W =
[[141 147 140 123 131 143 122 114 145 139 117 129 137 138]
 [142 124 147 113 148 110 109 125 146 125 122 121 127 132]
 [146 125 128 126 114 118 116 142 112 121 145 114 117 137]
 [113 121 131 137 120 108 113 123 145 113 142 146 143 111]
 [149 142 115 119 144 129 136 148 131 134 143 114 136 113]
 [118 122 119 108 139 130 127 136 109 110 132 133 110 129]
 [123 132 108 110 149 126 120 130 120 127 134 135 125 144]
 [146 133 126 143 127 122 115 126 141 114 129 142 115 149]]
The first entry on the main diagonal is 141
The entry in the bottom-right corner -> 149
The third entry on the main diagonal -> 128
The largest entry in the first row -> 147
The second entry on the diagonal from the top-right corner -> 127
The third-last entry, reading row by row is 142
The top-right entry: 138
The third entry in reading order is 140
The 4th entry from the end, reading row by row: 129
Which number is the fifth entry from the end, reading row by row?
A: 114
The fourth entry in reading order -> 123
Which number is the largest entry in the first column?
A: 149
Which number is the smallest entry in the first row?
A: 114
Which number is the entry directly below 138?
A: 132
Which number is the 2nd entry on the main diagonal?
A: 124
Which number is the fifth entry in reading order?
A: 131

Read these off the grid that follows.
1) Which number is the bottom-right entry?
2) Which number is the smallest entry in the first row?
3) Which number is the 4th entry, reading row by row?
4) Which number is the third entry on the main diagonal?
5) Which number is the entry in the top-left corner?
6) Which number is the second entry on the diagonal from the top-right corner?
7) Which number is the 2nd entry from the end, reading row by row?
8) Which number is the entry just left of 122?
[[129 101 128 128]
 [112 127 128 128]
 [115 123 128 128]
 [112 126 128 128]
 [115 122 128 128]
 [146 130 128 128]]
1) 128
2) 101
3) 128
4) 128
5) 129
6) 128
7) 128
8) 115

M =
[[129 131 136 129 123]
 [129 133 132 132 122]
 [129 131 135 130 122]
 [129 134 131 132 120]
 [131 128 124 130 139]
 [130 119 136 122 146]
 [131 130 122 132 137]
 [130 119 136 121 145]
 [130 132 120 133 132]
 [131 115 150 118 148]
 [131 127 126 129 139]]
Indices start at 0.
Give the entry in the bottom-right corner.
Answer: 139
The entry in the top-left corner -> 129
Give the entry at row 0, column 2.
Answer: 136
Give the entry directly below the centre entry.
Answer: 122
Give the entry just left of the largest entry.
Answer: 115
The entry just right of 128 -> 124
Give the entry at row 1, column 0.
Answer: 129
Give the entry directly above the largest entry.
Answer: 120
Give the entry at row 0, column 1.
Answer: 131
Give the entry directly below the smallest entry.
Answer: 127
Give the entry directly above 124.
Answer: 131
Give the entry in row 2 and column 0.
Answer: 129
Give the entry just left of the centre entry.
Answer: 119
Give the bottom-left entry.
Answer: 131
The entry just left of the smallest entry: 131
Give the entry just right of the smallest entry.
Answer: 150
The top-right entry is 123
Give the entry directly above 146.
Answer: 139

Questions about the array below.
1) Report the 1st entry, reading row by row.
2) Report the entry directly below 132.
3) Report the entry in the top-right corner.
4) Report the third entry from the end, reading row by row.
5) Report the fourth entry in reading order.
6) Report the maximum.
7) Report the smallest entry.
8) Report the smallest entry in the first column.
[[134 123 147 134 126 116 155 133 131 139 144]
 [134 130 128 127 116 136 120 137 142 107 134]
 [131 134 145 143 124 127 146 122 117 123 129]
 [134 138 131 150 124 142 144 125 117 114 127]
 [132 134 140 118 122 120 146 151 136 143 120]
 [149 129 147 118 129 119 145 146 115 130 128]]
1) 134
2) 149
3) 144
4) 115
5) 134
6) 155
7) 107
8) 131

grid =
[[116 119 119 123 132 127 103 126 139]
 [131 132 105 114 127 102 123 130 119]
 [130 140 133 112 129 122 134 146 139]
 [116 119 121 123 132 129 104 127 140]
 [129 132 103 109 128  99 118 133 122]
 [131 139 137 116 128 126 137 144 138]
 [114 122 147 127 133 151 113 135 156]
 [118 125 134 122 132 136 114 135 147]
 [116 119 117 121 132 125 102 126 139]
 [133 137 111 110 127 103 129 138 123]
 [129 137 109 103 129 100 122 142 129]
 [130 122 107 132 126 112 122 114 110]
 [119 110 120 144 129 137 108 108 124]]
What is the top entry of the column that holds the smallest entry?
A: 127
The centre entry is 133
The 4th entry from the end, reading row by row: 137
The entry directly above the centre entry -> 128
The entry directly below the largest entry -> 147
What is the entry in the top-left corner?
A: 116
What is the first entry of the largest entry's row?
A: 114
The smallest entry in the first row: 103
The fifth entry in reading order is 132
What is the third entry, reading row by row?
A: 119
What is the 2nd entry on the main diagonal?
A: 132
The largest entry in the last column is 156
The top-right entry: 139
What is the entry just left of the smallest entry?
A: 128
The entry just right of the centre entry -> 151
What is the bottom-left entry?
A: 119
What is the entry just left of the centre entry?
A: 127
The second smallest entry: 100
What is the bottom-right entry?
A: 124
The fifth entry from the end, reading row by row: 129
The entry directly above 100 -> 103
The second entry in reading order -> 119
What is the entry just left of 142?
A: 122
The largest entry in the first column: 133
What is the smallest entry in the last column?
A: 110
The entry just right of the smallest entry -> 118
The entry directly above the smallest entry is 129

Read these off the table that follows.
1) What is the first entry on the diagonal from the top-right corner?
2) What is the bottom-right entry?
3) What is the first entry on the main diagonal?
4) What is the third entry in reading order?
5) What is the largest entry in the last column?
6) What is the 2nd entry on the main diagonal?
[[149 136 137 136 138 128 128 127 128 128 128 128 138 133]
 [128 134 132 133 131 127 129 127 129 127 138 127 130 134]
 [128 132 129 131 128 128 137 127 137 127 147 129 128 134]
 [151 141 142 142 143 128 128 128 128 128 128 128 142 138]
 [136 127 128 127 128 133 130 134 129 133 128 132 128 127]
 [128 127 128 128 128 136 144 134 144 130 149 137 128 127]
 [128 127 127 127 127 135 137 135 137 132 137 135 127 127]
 [136 127 128 128 128 133 130 134 129 133 128 132 128 127]
 [133 135 134 135 134 128 127 128 127 127 131 127 133 135]
 [128 127 128 127 128 136 145 134 144 130 149 137 128 127]
 [143 127 128 127 128 136 128 137 128 137 128 134 128 128]
 [136 127 128 127 128 133 130 134 129 133 128 132 128 127]
 [140 138 138 138 138 128 128 128 128 128 127 128 137 137]
 [128 128 128 128 128 141 141 141 141 137 136 140 128 128]
 [145 127 128 127 128 135 127 137 127 137 128 133 128 128]
 [128 131 129 130 128 128 135 128 135 127 143 129 128 132]]
1) 133
2) 132
3) 149
4) 137
5) 138
6) 134

m =
[[125 125 128 123 129 132 128 118 127 122 128]
 [128 129 133 128 128 129 128 130 128 126 127]
 [128 128 129 126 129 128 128 127 128 127 128]
 [130 127 130 124 126 130 128 128 128 126 127]
 [129 126 124 129 128 128 128 121 128 130 128]
 [139 135 131 126 129 126 128 122 128 125 126]
 [128 124 108 130 129 128 127 135 129 130 127]
 [128 126 128 128 129 128 128 120 128 130 128]
 [112 130 133 127 130 132 129 121 129 131 128]
 [128 127 130 128 127 128 128 130 128 128 128]
 [125 119 104 130 129 132 128 123 128 119 129]
 [125 125 125 130 127 128 127 126 128 123 129]
 [129 128 126 127 128 131 128 120 128 130 126]
 [130 129 133 128 127 129 128 132 128 124 127]
 [127 127 131 125 129 128 128 126 128 128 128]]
The entry at the centre -> 128
The entry directly above the largest entry: 129
The bottom entry of the column that holds the largest entry: 127
Give the maximum.
A: 139
The 2nd smallest entry -> 108
Give the smallest entry in the first row.
A: 118
Give the third entry on the main diagonal.
A: 129
The top-right entry -> 128
The top-left entry -> 125
The entry directly below the largest entry: 128
Give the 3rd entry on the diagonal from the top-right corner.
A: 128
Give the last entry in the row that holds the largest entry.
A: 126
The smallest entry in the first column is 112
Give the entry just left of the centre entry.
A: 129
The minimum is 104
The 5th entry from the end, reading row by row -> 128
Give the entry in the bottom-right corner.
A: 128
The entry just left of the smallest entry is 119
Give the entry directly above the smallest entry.
A: 130
Give the third entry from the end, reading row by row.
A: 128
The top entry of the column that holds the smallest entry -> 128
The entry just right of the smallest entry is 130
Give the fifth entry in reading order.
A: 129
Give the 2nd entry, reading row by row.
A: 125
The 4th entry, reading row by row is 123
Give the last entry of the smallest entry's row.
A: 129
Give the entry directly below the smallest entry.
A: 125
The largest entry in the last row is 131
The first entry in the row that holds the smallest entry -> 125
